In the data rows, 128 means zero.
Here are some numbered points:
101,104,123,127,144,157,164,147,128,119,136,148,131,109,87,99 0
120,110,109,159,194,220,169,106,61,77,109,116,114,103,138,126 1
210,180,160,129,77,47,53,85,100,106,102,109,111,80,58,51 2
145,142,150,141,86,50,64,126,159,154,126,117,131,130,127,118 3
177,187,152,133,165,178,147,105,120,192,213,145,70,59,96,116 4
199,187,158,109,44,2,7,52,102,137,150,161,161,141,117,94 5
141,121,104,154,226,230,154,99,113,162,153,87,49,84,132,132 6
211,184,138,101,88,107,128,130,89,61,69,81,80,81,90,128 7
98,103,128,127,114,137,186,199,136,66,56,100,139,134,125,132 8
125,122,139,125,107,88,101,115,124,110,110,130,138,139,108,112 9
140,122,121,128,123,118,104,115,119,122,138,130,124,105,94,94 10
72,82,115,135,126,112,124,143,138,123,122,145,163,153,120,112 11
49,65,97,142,181,212,200,161,121,130,159,165,157,140,151,143 12
115,109,121,132,135,130,134,131,128,131,134,133,121,98,93,110 13
233,218,162,104,102,115,127,120,119,122,113,82,58,71,103,126 14
74,69,105,129,119,115,127,145,127,103,97,138,172,171,146,124 15
190,165,144,126,80,51,74,131,158,137,91,66,87,115,127,148 16
181,164,154,130,67,30,40,115,164,156,111,91,114,127,136,131 17
157,149,143,111,89,73,105,142,164,138,104,96,93,116,126,144 18
136,136,129,115,115,124,151,150,136,118,112,119,111,99,97,122 19
230,218,172,100,25,0,0,52,136,166,142,126,139,151,144,134 20
98,109,128,128,132,154,192,187,134,84,80,109,119,107,97,115 21
94,117,134,135,164,194,210,170,121,103,118,135,111,92,82,111 22
192,181,162,135,114,103,99,82,64,39,50,89,100,93,54,62 23
76,98,120,140,143,170,187,194,170,150,140,141,141,129,141,143 24
77,87,107,119,130,150,160,153,137,112,118,132,165,167,163,167 25
74,88,118,130,129,108,118,129,129,108,112,140,160,158,120,100 26
126,134,140,120,89,78,104,130,133,124,130,156,156,140,114,112 27
119,108,126,144,122,84,82,92,94,69,68,101,153,158,122,102 28
134,140,136,121,84,71,87,118,130,134,149,165,161,140,126,110 29
99,99,98,143,217,255,214,128,77,102,142,137,117,114,154,167 30
45,69,117,139,145,131,161,156,136,104,95,143,166,177,143,137 31
140,155,137,142,184,217,184,138,144,186,202,149,73,54,94,115 32
111,104,113,135,149,123,105,104,126,138,126,116,131,160,167,154 33
215,174,134,110,83,66,49,79,126,145,112,84,98,124,150,142 34
77,88,115,117,84,64,108,162,182,155,139,147,177,170,144,137 35
109,114,121,122,136,153,179,159,125,102,110,132,122,96,89,115 36
98,108,112,125,140,135,144,143,150,148,137,128,138,161,162,149 37
153,159,130,127,179,199,177,116,111,121,123,103,82,115,141,161 38
74,95,116,126,114,85,82,129,205,232,212,184,179,190,169,128 39
200,180,153,125,63,26,21,84,140,164,153,129,126,94,76,52 40
96,92,113,131,121,110,110,119,126,117,117,134,162,154,133,124 41
202,200,150,133,141,166,120,93,121,193,214,152,82,59,106,114 42
101,102,125,123,104,87,97,111,108,96,103,144,178,188,169,141 43
244,217,161,104,32,0,0,79,163,176,122,86,108,152,163,154 44
240,191,137,104,75,55,28,61,126,160,123,79,88,123,161,153 45
49,75,86,143,239,255,255,171,125,145,164,140,103,126,175,188 46
96,102,121,136,141,129,125,125,139,153,153,146,138,131,125,117 47
160,158,129,126,163,185,171,134,126,142,134,103,81,109,152,170 48
66,60,101,129,114,112,126,153,132,106,97,141,182,183,157,129 49
126,118,118,137,145,164,143,133,120,114,112,117,132,136,149,139 50
67,78,109,131,148,161,159,136,98,86,114,152,177,166,141,124 51
171,143,113,114,132,146,102,80,103,131,132,113,115,138,163,156 52
131,132,124,125,133,112,100,109,149,158,137,118,122,159,168,165 53
213,193,152,109,58,23,34,97,153,162,125,100,109,135,140,139 54
84,105,120,111,117,134,165,158,138,142,167,183,160,130,117,132 55
115,116,126,122,138,160,163,147,131,126,152,159,129,96,73,88 56
158,136,134,121,95,91,106,129,112,83,77,98,132,124,102,104 57
49,50,94,166,255,255,213,120,102,140,172,150,113,120,156,159 58
139,156,137,92,85,57,98,113,141,141,130,141,142,170,146,143 59
124,128,115,129,148,146,133,130,142,159,144,124,114,133,152,142 60
109,89,116,158,155,121,99,94,75,51,41,82,141,156,128,106 61
86,99,132,133,129,120,147,163,152,107,89,116,131,134,108,120 62
73,87,107,141,170,178,166,149,146,161,169,152,140,129,126,123 63
146,157,131,134,180,203,168,131,141,174,173,127,77,91,121,126 64
109,128,146,141,101,50,72,128,168,164,138,136,145,148,125,117 65
129,129,127,125,151,178,171,140,121,123,146,144,113,93,90,103 66
Which three points above are nearest to each new point? Their numbers follow each, nearest first.
87,87,113,146,169,187,143,121,121,152,169,165,148,136,156,140 63 47 12
109,109,104,140,206,255,222,141,81,91,128,128,105,96,130,156 30 1 22
164,151,141,119,91,91,110,124,105,79,77,99,128,113,102,107 57 9 7
160,151,143,119,67,46,52,84,106,130,145,161,162,131,114,92 29 5 27
60,74,116,143,148,150,161,163,136,110,106,139,158,163,144,130 31 25 51
78,85,101,116,148,173,187,147,102,89,122,162,163,151,140,150 51 25 31
96,110,119,120,139,149,158,127,100,101,130,164,154,144,126,126 51 0 50
169,149,113,112,125,118,73,61,102,150,153,127,127,159,175,158 52 53 33
97,113,125,139,169,223,230,202,139,105,114,121,112,95,99,132 22 21 36
100,111,117,120,118,142,154,148,128,123,151,176,157,135,125,121 55 47 0
71,109,129,132,136,151,174,178,178,159,161,157,151,150,133,137 24 55 63
68,97,116,113,108,121,148,172,184,173,179,185,174,153,140,137 55 35 37
158,160,130,129,174,190,163,123,133,162,151,108,80,117,164,174 48 38 64
166,149,129,148,213,255,226,108,0,0,59,84,81,62,86,112 1 30 38
200,173,141,97,89,103,136,119,73,49,65,96,106,88,79,120 7 23 57
183,155,150,147,153,168,161,98,20,0,19,72,98,81,71,91 23 7 61
195,186,147,107,111,127,139,128,121,118,115,98,83,92,114,134 14 7 19
185,165,131,107,100,115,132,126,87,60,75,97,99,95,89,118 7 57 23
79,105,122,136,152,182,204,197,169,140,133,134,131,123,131,149 24 63 22
119,100,94,171,255,255,160,91,125,197,179,87,39,86,148,135 6 64 32
185,169,149,116,55,33,33,67,95,127,145,160,159,125,112,85 5 40 29
91,119,124,123,110,55,59,110,194,223,202,172,167,186,140,113 39 65 35
134,122,139,121,92,73,97,123,124,102,93,120,140,140,121,117 9 57 27
114,100,114,140,151,149,111,106,117,144,145,134,138,151,161,139 33 60 47
103,114,117,106,106,124,140,148,154,146,158,167,157,143,132,136 55 47 37
204,183,140,104,91,101,134,134,104,75,73,78,71,80,98,142 7 14 57
70,84,104,123,158,179,185,142,101,95,126,167,159,151,136,136 51 12 25
121,107,116,151,153,136,114,104,85,72,75,97,137,146,137,117 61 28 50
141,153,145,112,93,76,92,109,140,162,173,165,148,137,121,120 29 27 59
75,98,118,118,110,120,161,175,148,108,97,136,171,182,170,166 25 49 31
111,103,117,131,127,109,121,139,136,102,82,104,133,134,112,116 62 9 41
123,102,116,159,162,142,112,93,67,49,58,87,136,144,130,108 61 28 50
160,138,113,122,135,130,83,68,94,129,133,119,128,153,165,148 52 33 53
192,166,150,128,88,69,77,98,101,100,101,113,115,86,68,67 2 57 23
87,88,93,150,241,255,250,148,78,101,145,134,105,93,145,169 30 46 58
207,199,149,109,114,146,145,126,116,126,130,104,76,75,97,120 14 7 19
88,117,131,149,187,223,218,195,171,194,202,158,92,66,96,111 32 64 63
97,84,99,153,207,202,136,76,71,112,142,134,123,129,146,137 1 30 50
141,126,134,141,118,102,100,137,157,150,116,99,105,114,132,138 18 53 60
148,132,126,147,197,245,206,115,27,20,69,93,97,82,102,115 1 30 38
76,84,126,146,126,129,154,175,142,92,81,113,155,150,126,125 62 31 8
94,107,125,126,132,121,126,126,138,148,159,162,155,147,130,130 47 55 11
108,126,130,146,181,233,216,173,162,185,201,151,93,58,93,115 32 64 66
91,100,141,151,104,70,85,137,157,154,138,149,170,153,133,111 65 35 27
35,49,85,143,205,221,206,172,154,154,147,146,134,152,160,160 12 46 58
209,191,157,121,67,42,41,92,139,155,141,117,111,90,84,71 40 2 54
68,86,108,126,160,169,173,139,106,93,126,164,171,154,131,137 51 31 25
117,115,135,129,115,100,114,121,120,107,111,132,140,135,107,113 9 41 27
218,211,149,115,112,134,141,125,115,123,121,92,67,66,100,126 14 7 19
124,130,133,124,93,44,43,96,179,213,183,160,147,156,128,92 65 3 29
152,148,141,119,94,93,115,126,109,89,92,115,134,118,104,110 57 9 19
201,201,141,121,164,181,155,119,133,165,147,88,56,107,175,183 48 38 64
218,219,157,122,125,136,96,75,121,203,224,158,86,69,112,120 42 4 14
155,143,137,118,94,98,120,132,111,83,81,103,128,113,104,113 57 9 19
132,149,136,142,187,223,190,144,148,188,202,149,72,54,93,113 32 64 4
94,103,129,128,102,121,164,196,140,70,54,105,158,155,137,138 8 62 21
106,106,122,117,68,74,101,138,118,79,89,144,208,197,171,144 43 49 15
